In the rows, 128 means zero.
One turn or mirror swaps these rows in pairs. Which row does each one swap with?
zegog: [188 172 100 163 122 145 130 141 147 140 140 101 102 133 127 105 125]
Daf: [151 125 128 122 132 170 156 109 104 128 141 114 110 144 108 138 129]
guk: [159 179 144 132 119 122 143 131 107 102 115 116 115 132 114  80 111]
fele: [156 138 119 116 133 144 149 134  98 147 116 106 113 138  84 138 120]
zerab: [139 175 124 129 122 133 126 129 121 127 119  79 140 140 132 116 170]
lofis: [153 145 111 145 139 139 173 120  93 126 117 115 128 131  91 133 123]
Guneg: [182 167 115 170 129 137 123 145 143 135 152  98  96 140 114 113 108]
toz: [152 174 143 108 103 155 148 134 118 112 144 111 107 148 134  83 111]
deda: [150 181 149 117 111 140 167 121 126 105 138 106 113 150 146  85 126]
Fubu: [194 166 122 164 134 137 123 141 146 141 137  86 105 149 120 110 118]
Fum: [144 138 137 137 144 156 162 134 105 128 108 127 126 136 102 147 122]
Genam: [148 124 125 133 137 163 159 119 126 116 137 121 129 155  99 140 112]
kes: [151 185 143 120  95 143 162 138 106 117 140 103 108 151 133  90 121]
finid: [130 140 118 133 138 164 163 122 122 129 125 119 123 156  85 132 119]
duzes: [123 138 119 134 144 152 153 112  91 123 118 107 113 141  92 131 117]
tef: [132 179 152 113 118 136 152 119 124 106 121 108 112 157 131  78 133]
Zif: [151 190 107 148 125 151 113 143 157 127 129  96 109 154  94 110 122]
rozi: [147 130 138 138 140 155 154 122  91 127 129 117 120 145  97 132 104]
koneg: [146 191 124 146 130 145 106 130 159 126 133  96 105 151 106 100 131]
setar: [169 147 119 151 137 141 114 146 117 125 129  91 144 138 150 126 151]
libes: [134 162 123 136 135 133 133 132 121 139 119  79 130 141 130 126 176]
Lutor: [179 178 109 157 139 130 126 156 140 136 147  88 110 135 127 100 111]
fiza: [127 188 141 122 111 139 148 129 107 114 121 109  98 136 116  85 105]
kikur: [174 174 125 168 129 138 120 147 153 131 150  98 104 119 115 104 114]
Sika: [162 159 108 159 139 147 132 133 104 112 138  86 138 133 146 134 153]
novus: [145 194 141 126 126 145 145 135  93 112 117 106 105 153 128  76 111]
Komuk: [156 161 112 150 141 136 122 142 123 100 126  82 139 142 143 135 155]
pemil: [134 134 131 147 130 158 152 114 104 144 117 127 113 129  95 134 120]
Niraz: [147 134 134 132 130 147 157 122 100 123 132 131 118 154  83 134 134]
zifo: [170 160 117 159 119 144 127 143 118 129 128  92 147 134 151 138 149]
vopuz: [163 190 133 111  99 135 132 127 103 115 109 109 105 140 124  94 125]
nin: [162 152 109 159 131 140 117 126 119 126 127  99 134 120 147 140 153]
siko: [146 124 137 146 131 163 156 118 101 131 117 120 127 136 109 133 109]
pap: [152 184 145 122 105 129 159 136 105 110 134 127 105 155 113  83 127]
mol: [159 155 121 158 119 135 125 136 107 119 133  92 140 130 153 136 149]
vog: [128 167 110 140 143 149 132 135 124 135 130  76 134 142 122 133 165]
Duz: [185 160 118 159 140 136 128 134 153 130 149  95  89 146 128 109 131]
rim: [153 159 115 153 120 155 127 155 132 117 135 105 149 136 148 139 150]
kop: [156 180 109 141 134 149 120 134 155 137 131  95 109 148  83 113 119]
mebol: [158 180 145 132 115 148 165 126 106 117 124 109 101 150 137  79 105]
Lud: [158 192 149 125 129 141 159 136 114 110 108 114  94 146 125  91 116]
sir: [169 173 112 157 128 128 131 149 167 125 141 100 102 121 114 110 127]
suvug: [154 186 145 128 107 143 161 122  95 116 127 119 103 140 132  85 108]
sakuz: [155 124 137 133 121 155 146 113 107 127 134 119 113 155  94 142 120]

Zif is swapped with libes
kop is swapped with zerab
deda is swapped with Genam
nin is swapped with Lutor

One turn or mirror swaps these rows in pairs. Which row does each one swap with?
femu: [151  99 128 151 147 138 158 156 130 123 142 182 143 100 160 114]
rikam: [150 128 145 121 166 164 156 165 121 157 131 124 151 119 129 126]
noki: [163 130 174 116 171 147 171 170 115 127 107 120 119 130 164 114]
Bura: [141  94 122 148 138 140 160 154 126 120 137 179 143 101 160 113]
gevof: [149  98 124 140 139 162 178 173 145 126 132 139  89 116 140 125]
digi: [156 117 172 120 145 113 193 140 144 115 132 147 101 145 164 118]
nogam: [148 101 171 107 153 107 186 140 136 110 145 141 131 151 160 121]
Luvo: [141 111 171 114 137 104 199 143 137 117 131 147 136 150 149 116]
lel: [159 111 167 113 174 106 155 145 134 137 119 152 139 115 160 143]
vukip: [117 106 146 124 159 164 187 163 157 120 145 156 148 131 154 139]
meget: [116 111 145 122 150 171 191 162 157 114 137 147 147 126 152 136]
nam: [127 113 148 153 123 144 153 153 161 113 114 156 136 119 174 137]
zagag: [161 133 167 115 171 146 177 169 124 125 117 119 122 136 173 103]
Mavus: [166 105 119 132 104 142 153 157 115 125 136 128 119 136 144 110]
zuv: [134  99 123 139 135 171 178 176 143 125 127 140  99 118 148 121]
voru: [128 107 139 154 121 150 155 154 157 110 113 156 137 118 171 132]
dosut: [139 114 173 119 151 116 201 141 129  99 133 140 116 143 150 111]
sanuk: [169 110 133 138 119 135 160 145 112 143 146 142 101 131 149  98]
modor: [154 110 132 132 102 142 158 150 107 133 145 125 114 123 136 109]
Sorab: [162 126 161 146 158 135 148 139 119 140  90 133 144 124 148 140]
bapo: [140 130 175 121 140 120 193 132 132 100 129 138 124 148 156 131]
tel: [113 105 136 119 154 153 192 165 151 113 143 158 141 123 159 137]
zatu: [161  89 126 137 125 134 162 144 108 132 159 144 126 130 131 106]
Gisum: [149 128 148 122 160 166 156 161 117 154 132 120 151 126 127 132]
Nul: [153 129 147 123 167 146 153 170 108 154 136 128 152 123 127 127]
sivuf: [160 115 165 117 143 119 199 144 136  97 112 135 122 151 151 129]
Bopab: [151 117 125 138 106 143 153 138 106 134 147 130 115 132 139 121]
gesag: [143 116 172 108 140 120 203 134 130 103 121 133 118 141 155 128]
maz: [151 102 125 123 120 134 151 148 107 139 151 125 105 131 140 110]
kevav: [141  97 130 138 132 168 173 177 141 118 128 144  93 112 152 126]
dite: [162 112 162 119 175 107 149 151 137 137 127 158 140 115 162 146]
Povop: [155 132 172 117 172 147 175 173 124 132 107 115 122 137 158 113]
Ludil: [149 123 148 128 167 161 154 164 115 157 141 130 156 129 130 131]
tiz: [153  96 124 127 110 128 164 144 112 151 144 140 125 134 135 111]
feni: [158 114 168 117 173 102 149 154 133 134 121 150 143 118 154 144]
Dogu: [146  97 129 149 134 138 156 155 131 124 140 177 140  96 156 108]
zek: [161 126 156 152 155 140 150 135 116 143  92 140 143 121 149 138]
gupiv: [117 112 143 120 157 167 190 165 161 119 136 150 145 120 151 132]
bovev: [159 134 159 146 154 138 151 133 121 135  89 140 151 120 151 136]
Bez: [130 114 138 150 119 147 148 149 159 115 111 155 137 113 166 142]

Povop is swapped with zuv
noki is swapped with kevav
gesag is swapped with modor
tel is swapped with Nul

